One turn moves every row onto another: examples first, then more rows asked:
dag: [ -1.4  -2.0 -12.7 -13.6 -10.7 -12.1  -1.3  28.6 -12.1 -24.0 -12.7   3.7
  31.0  14.3   0.7   7.0 -14.6]
fata: [ 14.6 -27.1   5.9  -7.7 -14.5   0.3  -9.5  18.6  -7.0 -11.2  17.5  -0.8
  36.9  -0.9  -6.9  14.0   4.9]
tuk: [-20.2  -6.1  -4.8  -8.0  15.1   5.1 -23.9  -3.2 -18.2  27.9  23.0  -3.8
  14.9  -8.4  -9.4  -7.5  17.1]
milon: [-22.6  30.9 -18.0  -2.7  13.4  11.5  -4.9   7.2  -4.4  -8.7   7.5  -5.5
 -11.2   2.5 -25.4   2.6  -5.6]
Kep: [-25.5   8.3 -20.6  -0.5  18.6   2.9 -19.2  10.7  -6.2  31.0   2.8  10.8
  11.0  -4.0 -16.2 -16.6  -1.3]
Gifun: [-10.3   3.9   3.5 -14.9   2.9   9.6  -9.5  -5.8 -21.3 -16.7  28.2 -22.0
   4.3  -0.4 -10.0  15.3  15.4]
neb: [-20.8   2.9 -22.8  -1.9  12.4  -4.6 -17.0  20.0  -5.4  27.8  -7.5  16.8
  22.0   0.3 -10.9 -17.7  -8.3]
sugod: [ 13.9 -12.5 -26.8  -8.3 -13.2 -19.2  31.6  -7.7  -3.1  12.6 -27.2  10.7
  -6.8 -19.8  -8.8  17.5   7.4]
masal: [ 15.4  -9.6 -17.7   2.7  -6.6 -16.5  22.2 -17.6   6.9  12.4 -14.1  18.0
   0.7 -19.7   8.7  32.1  22.4]
zivi: [-13.9 -18.0  -0.4 -12.7   8.4  -0.6 -23.4   0.8 -22.4  23.3  20.9  -4.3
  27.2  -6.0  -1.5  -4.4  17.5]
kan: [ 14.6  -8.6 -16.8   3.2  -5.2 -14.3  21.3 -20.4   6.2  12.9 -11.2  16.4
  -1.5 -20.8   7.8  33.1  24.2]
rosub: [-26.7   1.3  16.3 -24.1  11.4   1.5 -17.0  -7.9  -6.7  -4.1  22.0  -9.0
   6.8   0.9  -8.5  31.1   8.2]
litaf: [  8.7  -6.1 -23.3  -6.8  -6.0 -10.8  28.7 -18.9  -3.6  16.2 -14.6   3.0
 -18.9 -25.3 -14.5  19.3  16.5]
todod: [ 13.1  -4.5 -22.1   5.1  -4.7 -16.3  23.5 -14.4  10.6  13.4 -18.6  22.2
  -1.9 -19.1   5.8  29.8  17.7]
Melo: [ 16.8 -19.8 -18.9 -11.7 -15.1 -18.4  29.2 -13.7  -8.9  10.9 -17.4   3.1
  -3.9 -22.4  -4.7  22.4  16.6]
mag: [ 10.8  -2.3 -19.7   5.2  -1.9 -12.1  21.6 -21.6   9.0  15.4 -11.0  17.3
  -7.9 -22.4   3.2  31.3  23.4]
Fakit: [  5.2  -4.2 -16.9   3.5  -7.9  -0.8  -3.0  36.2  10.9  -5.6  -9.0  19.2
  28.2   3.8 -17.6   0.8 -19.3]
mava: [-18.7  28.4 -24.8  -2.2   7.5   3.2  -0.9  20.6   0.2 -11.7  -9.6   5.1
  -0.5   8.4 -20.8  -1.4 -17.8]
Ditoz: [-15.2 -13.5  13.2 -27.6  -1.8 -14.7 -13.1  11.4  -6.8 -12.5   1.1   3.4
  31.7   9.5   5.1  29.9  -5.4]
Kobit: [ -9.3 -19.7 -10.6 -10.9   1.5 -11.7 -18.8  18.8 -16.4  19.4  -2.0  11.1
  41.1   2.2   3.5 -10.0   0.5]
Fen: [ -4.3  11.3 -21.4   9.6   2.1   7.7  -3.3  29.9  16.1   1.1  -4.4  17.7
  10.3   0.2 -29.0  -2.5 -18.9]
ribak: [ 13.3 -20.3  -5.4  -3.6 -14.9  -4.3  -5.4  31.7   1.5 -10.7   0.0  11.5
  39.4   3.6  -8.5   7.8  -9.4]
Pizis: [-18.8  20.6  -6.6  -8.3  11.1  13.9  -7.9  -4.0 -13.0 -10.6  22.9 -17.2
  -9.5  -1.0 -20.6   9.4   8.3]
gagi: [ -9.7  14.7 -22.4  -6.4  -2.4  -6.6   0.1  29.3  -3.4 -17.7 -17.7   9.2
  17.0  13.1 -10.1   0.7 -21.8]
misob: [ 11.2 -11.6 -19.5  -9.4  -9.0 -11.9  27.8 -20.7  -7.1  14.7 -10.8  -0.4
 -15.0 -25.4 -11.4  21.6  20.2]
kofeb: [  2.4 -12.4  -1.3 -19.0 -12.5  -9.1  -5.0  17.2 -20.8 -25.9   3.4  -7.6
  32.5  10.5   4.8  13.2  -0.5]
lesi: [ 10.8  -6.6 -29.0  -6.4  -9.8 -16.4  31.1  -9.5  -0.8  15.0 -25.9  10.7
 -12.5 -21.6 -12.5  16.6   7.5]
babi: [ -7.8  10.8  -5.9   6.2  10.1  22.4 -10.2   3.7   6.3   4.8  28.6  -4.0
  -5.9 -10.9 -33.8   6.3   6.3]
Nugup: [-24.9   9.2  -5.5 -17.3   6.0 -12.9  -8.3  22.9   8.1  -6.1 -17.7  18.2
  20.2  12.8  -6.8  19.4 -23.8]
tese: [ -8.7 -23.2  -2.7 -13.8   2.3  -7.9 -21.5   9.8 -21.6  19.6  10.5   1.9
  38.4  -1.8   4.3  -5.7  11.1]
luzo: [ 11.1  -1.6 -22.9   6.2  -3.0 -14.3  23.1 -16.1  11.5  15.0 -18.3  21.6
  -5.0 -20.1   3.9  29.1  18.0]
duz: [ -9.8  17.6 -17.0  10.6   9.9  17.8  -6.7  16.9  14.2   5.3  10.9   8.4
  -3.8  -5.8 -35.9  -0.3  -8.2]
mer: [ 12.7  -5.4 -17.0   4.3  -3.9 -12.7  21.0 -21.6   7.5  14.3  -9.5  15.8
  -5.2 -22.1   5.0  32.8  25.0]
Temir: [ 14.7 -17.6 -17.4 -11.5 -12.5 -14.9  28.3 -18.5  -9.3  12.5 -12.4   0.3
  -9.4 -24.3  -7.3  23.0  20.3]
Kanu: [-33.0  21.1  -7.7 -13.0  14.3  -4.7  -9.2  15.5  11.0  -0.6 -11.2  14.9
   4.8   8.7 -16.4  17.5 -21.5]
Lona: [ 10.5  -0.7 -21.6   6.3  -1.5 -12.7  22.5 -18.4  10.8  15.9 -14.7  19.4
  -7.7 -21.2   2.9  30.0  20.1]
gibov: [-14.0  -8.8 -19.0  -6.0   5.4 -10.2 -17.0  23.6  -9.6  22.7  -9.3  16.8
  34.2   2.7  -2.5 -14.8  -7.1]
med: [ 16.5 -18.0 -22.9 -10.7 -15.4 -20.2  30.7  -9.4  -5.8  11.0 -23.9   7.5
  -2.8 -20.3  -5.3  20.5  11.1]
Ros: [  0.0  -4.8   5.1  -1.3   3.3  19.2 -13.0  -0.7  -3.4  -0.3  37.4 -11.5
   5.0 -10.8 -25.1  13.1  15.9]
fikop: [-25.0   4.8 -13.2  -3.2  19.7   6.8 -22.1   0.7 -11.5  30.9  15.3   2.3
   8.2  -7.9 -15.9 -12.6   8.8]
Vez: [ -1.4  -9.4   5.8 -19.3  -6.7  -0.8  -8.5   3.0 -24.9 -22.9  20.5 -18.4
  22.2   5.0   0.3  17.1  11.5]
pir: [  8.2  -3.9 -27.4  -5.7  -7.1 -12.8  30.2 -14.3  -0.9  16.3 -20.6   7.0
 -18.0 -23.7 -14.8  17.2  11.5]
gano: [-33.8  16.1   8.1 -17.8  18.7   5.6 -15.5  -6.5   0.9   0.7  16.9  -3.8
  -4.8   0.3 -17.1  25.9   0.8]
dabem: [ 15.1  -7.9 -19.9   3.6  -6.7 -16.9  22.9 -15.1   8.8  12.5 -17.5  20.4
   0.7 -19.1   8.0  31.2  19.4]
Vuda: [-36.6  24.3  -2.3 -13.1  19.3   2.7 -12.2   4.2   8.1   2.2   2.7   6.0
  -5.4   3.7 -20.6  20.3 -10.9]
laz: [-17.7  -5.2   3.0 -23.4  -0.9 -17.1 -10.0  20.9   0.8 -11.2 -12.6  12.9
  31.3  13.0   1.9  24.4 -17.3]
beto: [  8.9 -20.5  10.3  -6.7  -6.7  10.3 -12.5   5.1  -8.7  -6.6  32.9 -10.5
  22.7  -7.6 -13.3  15.9  15.7]
Gepe: [-18.8 -10.6  18.6 -28.1   3.0  -7.1 -16.4  -0.9  -9.9  -9.6  15.6  -5.9
  21.6   5.0   1.1  32.9   5.2]

beto turns into fata
gano turns into rosub
gagi turns into mava
And these:
kan turns into masal
tuk turns into zivi
lesi turns into pir

